In the rows, 128 means zero.
Each path below is one point turned by a fixed rotation once a step. After each direction that follows a path, write how fast that rotation turns it, in degrees a step (0 if it stays still).
Each turn is a multiple of 5 degrees from 10 to 175, or 0.
Each row of a path follows its step; steps can be skipped.
Path 1:
step 2: [126 120 128 123 118 144 124 139 122 127 141 116 126 127 139 122 125 142
 147 129 107 122 114 137 130 136 127 128 131 131 120 115 124 127 121 121
 136 147 137 130 139 124 127 127 134 132 136 127 124 114 146 137 132 121
 132 129 119 142 116 123 134 121 126 111 129 132 127 128 123 132 121 130
 124 137 121]
step 3: [132 128 131 149 124 122 133 128 121 117 124 111 119 118 133 119 123 132
 132 141 114 118 126 136 129 130 121 137 128 136 124 125 148 132 132 128
 149 134 132 136 121 118 134 130 137 130 131 126 120 126 116 139 142 114
 133 124 122 119 130 134 119 138 125 136 142 123 135 134 120 125 136 129
 121 142 132]
step 5: [130 133 136 132 140 133 120 131 147 110 139 115 132 128 125 132 120 126
 126 135 117 131 125 128 128 124 123 112 121 116 123 122 117 123 136 118
 131 125 126 127 132 126 125 124 140 128 130 141 134 112 144 130 130 124
 132 138 133 104 121 134 138 135 115 126 137 129 118 125 116 135 124 140
 113 124 133]
step 6: [137 149 133 132 126 133 131 126 139 131 129 115 133 124 144 124 115 146
 108 123 128 128 111 132 121 120 122 126 107 127 127 117 129 118 127 119
 117 130 123 127 123 117 125 132 124 126 129 130 140 118 117 139 132 132
 121 126 121 127 131 119 122 134 127 131 124 115 121 124 121 130 140 131
 123 143 138]
step 8: [130 112 130 129 121 116 132 133 140 139 135 127 134 134 122 114 133 118
 125 134 123 139 119 139 125 122 118 123 129 133 134 128 116 110 130 120
 141 124 129 148 127 131 111 127 127 122 127 137 124 120 136 121 150 126
 124 124 121 127 123 113 138 130 129 121 131 124 115 119 142 133 130 139
 135 135 136]
step 10: [144 125 128 125 120 132 133 119 128 126 133 114 121 118 141 118 119 131
 139 133 133 134 124 137 128 121 124 109 141 128 120 129 130 133 122 138
 151 133 130 134 131 118 133 132 112 127 136 132 133 132 124 134 137 129
 146 134 133 131 122 130 124 120 136 128 125 135 121 136 135 125 152 132
 125 118 125]
step 13: [132 137 128 118 113 136 132 129 144 105 129 118 121 131 142 135 132 140
 132 131 121 118 118 144 121 121 133 129 129 121 112 127 120 138 130 123
 126 122 131 125 131 132 136 123 116 125 130 116 137 123 136 115 133 142
 115 134 121 137 127 121 127 120 112 135 140 123 121 127 129 123 137 137
 125 124 126]
step 15: [140 120 128 136 129 128 132 123 134 140 124 128 130 144 132 122 138 134
 122 137 123 131 128 147 123 128 137 135 126 122 135 129 137 136 148 120
 135 135 137 139 121 118 129 115 132 121 133 135 133 128 116 114 132 121
 134 122 129 130 137 128 136 124 112 120 126 110 121 114 126 109 132 128
 120 142 127]
Directions:
[127 126 127 130 126 128 128 129 129 128 127 127 129 127 126 131 125 128
 125 129 129 127 129 129 126 131 130 126 129 129 129 127 124 126 132 128
 126 130 126 129 126 128 131 128 129 124 125 130 129 125 127 130 129 129
 127 128 124 127 130 130 128 128 124 131 123 126 129 125 129 126 128 129
 126 126 128]
40
[128 127 126 128 126 134 127 128 127 129 131 129 132 128 128 129 130 129
 130 129 128 133 131 130 130 130 131 124 125 127 126 126 129 131 128 131
 128 128 131 128 131 128 126 125 128 131 126 130 129 127 127 127 126 126
 131 128 127 129 130 130 129 126 129 126 128 130 128 126 127 127 128 129
 127 127 126]
140
[130 124 128 128 129 128 128 127 127 124 132 129 129 129 127 124 129 128
 127 130 134 129 129 130 130 129 126 125 128 129 129 128 131 126 129 127
 131 126 126 131 127 130 128 130 125 128 128 128 128 130 129 131 127 127
 128 127 128 124 128 127 124 128 130 131 129 126 129 128 128 125 130 130
 125 129 130]
160
Path 2:
step 1: [136 127 136 132 134 130 132 122 125 127 124 131 138 140 140 124 133 143
 122 120 134 136 115 130 126 119 140 131 124 119 132 117 130 125 123 124
 120 120 121 115 137 129 135 125 134 122 136 131 147 127 115 129 124 115
 114 138 124 146 146 142 135 130 134 126 129 126 122 124 135 140 131 134
 124 129 134]
step 2: [127 121 129 127 125 124 117 130 127 113 126 124 137 145 135 134 123 136
 128 121 120 106 121 131 117 125 129 134 140 145 141 126 141 124 129 134
 126 117 127 140 129 134 116 139 136 122 124 133 127 132 112 129 124 128
 124 137 119 129 124 113 112 129 136 130 131 126 121 131 124 132 129 109
 123 129 132]
step 4: [140 137 149 138 134 129 123 122 130 127 135 132 123 135 141 130 119 133
 124 131 118 129 125 127 135 116 124 126 123 113 130 138 140 126 110 126
 123 123 135 121 147 124 118 126 131 131 133 134 135 126 115 124 134 112
 124 129 131 138 143 120 120 122 116 135 128 115 125 122 116 133 135 128
 130 120 129]
step 5: [138 136 121 128 126 130 111 141 128 131 117 132 128 136 140 140 132 129
 122 124 124 116 118 136 117 119 119 135 137 127 133 120 130 123 141 130
 110 129 127 128 141 123 125 131 141 116 129 131 118 127 131 131 130 118
 128 130 131 131 118 125 116 125 141 138 147 133 145 137 122 128 133 128
 125 130 127]
step 7: [139 121 133 136 130 126 130 132 129 115 132 119 128 127 127 121 126 139
 122 119 113 130 124 128 120 125 128 120 133 119 124 115 140 115 131 134
 124 117 134 130 141 126 131 130 131 133 125 137 123 132 123 109 124 100
 122 131 130 130 132 122 126 123 125 127 125 118 114 133 130 144 136 109
 125 128 126]
step 13: [139 140 120 127 120 118 129 142 127 125 123 135 126 121 131 122 135 135
 125 124 118 119 120 128 122 106 125 136 130 121 131 126 139 123 130 121
 114 140 132 123 142 116 132 123 112 128 122 131 130 129 129 125 128 119
 122 137 128 147 128 128 135 119 139 123 141 127 113 130 135 135 125 134
 117 127 139]
step 14: [127 136 126 127 121 128 112 127 131 132 117 129 146 140 131 134 124 123
 130 121 128 127 120 118 146 125 127 136 132 132 130 119 130 136 127 127
 130 122 119 137 129 135 120 118 131 125 138 138 132 118 124 140 120 113
 100 133 115 133 133 114 127 140 124 137 135 132 118 132 122 134 130 130
 119 121 132]
step 15: [149 120 133 131 124 144 114 128 126 121 114 127 128 121 131 122 126 124
 134 118 123 128 133 131 125 120 126 109 132 136 133 120 138 126 136 122
 132 125 128 136 127 131 125 121 137 134 123 136 128 140 112 140 117 122
 134 137 123 141 125 125 124 117 138 129 125 129 128 129 144 145 129 119
 142 131 128]
Directions:
[129 129 128 132 129 130 130 128 125 129 126 128 131 131 129 127 126 126
 130 129 129 127 128 131 128 132 128 130 127 126 126 127 128 126 129 127
 128 127 127 129 130 129 129 127 127 130 128 127 131 126 129 128 126 130
 123 126 130 129 129 129 128 129 128 128 125 125 126 131 125 126 125 129
 133 125 133]
140
[127 127 128 128 126 132 127 132 127 131 131 129 129 126 126 126 128 130
 131 130 133 129 128 130 132 130 127 129 128 122 128 130 129 129 130 128
 127 126 126 128 129 129 127 128 129 128 128 127 129 130 127 128 126 128
 128 131 129 127 128 128 128 133 126 127 132 131 128 124 127 129 127 127
 126 130 130]
135
[132 128 130 127 128 126 127 126 128 130 129 127 131 127 128 133 130 130
 131 130 130 128 128 126 131 126 129 131 127 128 129 130 127 128 124 128
 128 131 131 128 127 130 130 128 127 124 129 126 130 131 127 126 130 125
 127 128 127 129 127 128 130 131 126 126 125 128 128 129 130 126 130 129
 129 127 131]
145
[131 126 129 128 130 129 130 128 127 131 129 128 130 131 129 127 129 127
 132 130 126 130 129 129 130 129 126 125 129 127 131 128 127 129 129 128
 125 130 126 126 125 128 129 128 132 130 130 128 130 128 127 128 126 123
 130 129 126 129 128 127 127 126 126 128 127 125 131 128 127 130 127 132
 130 129 123]
100
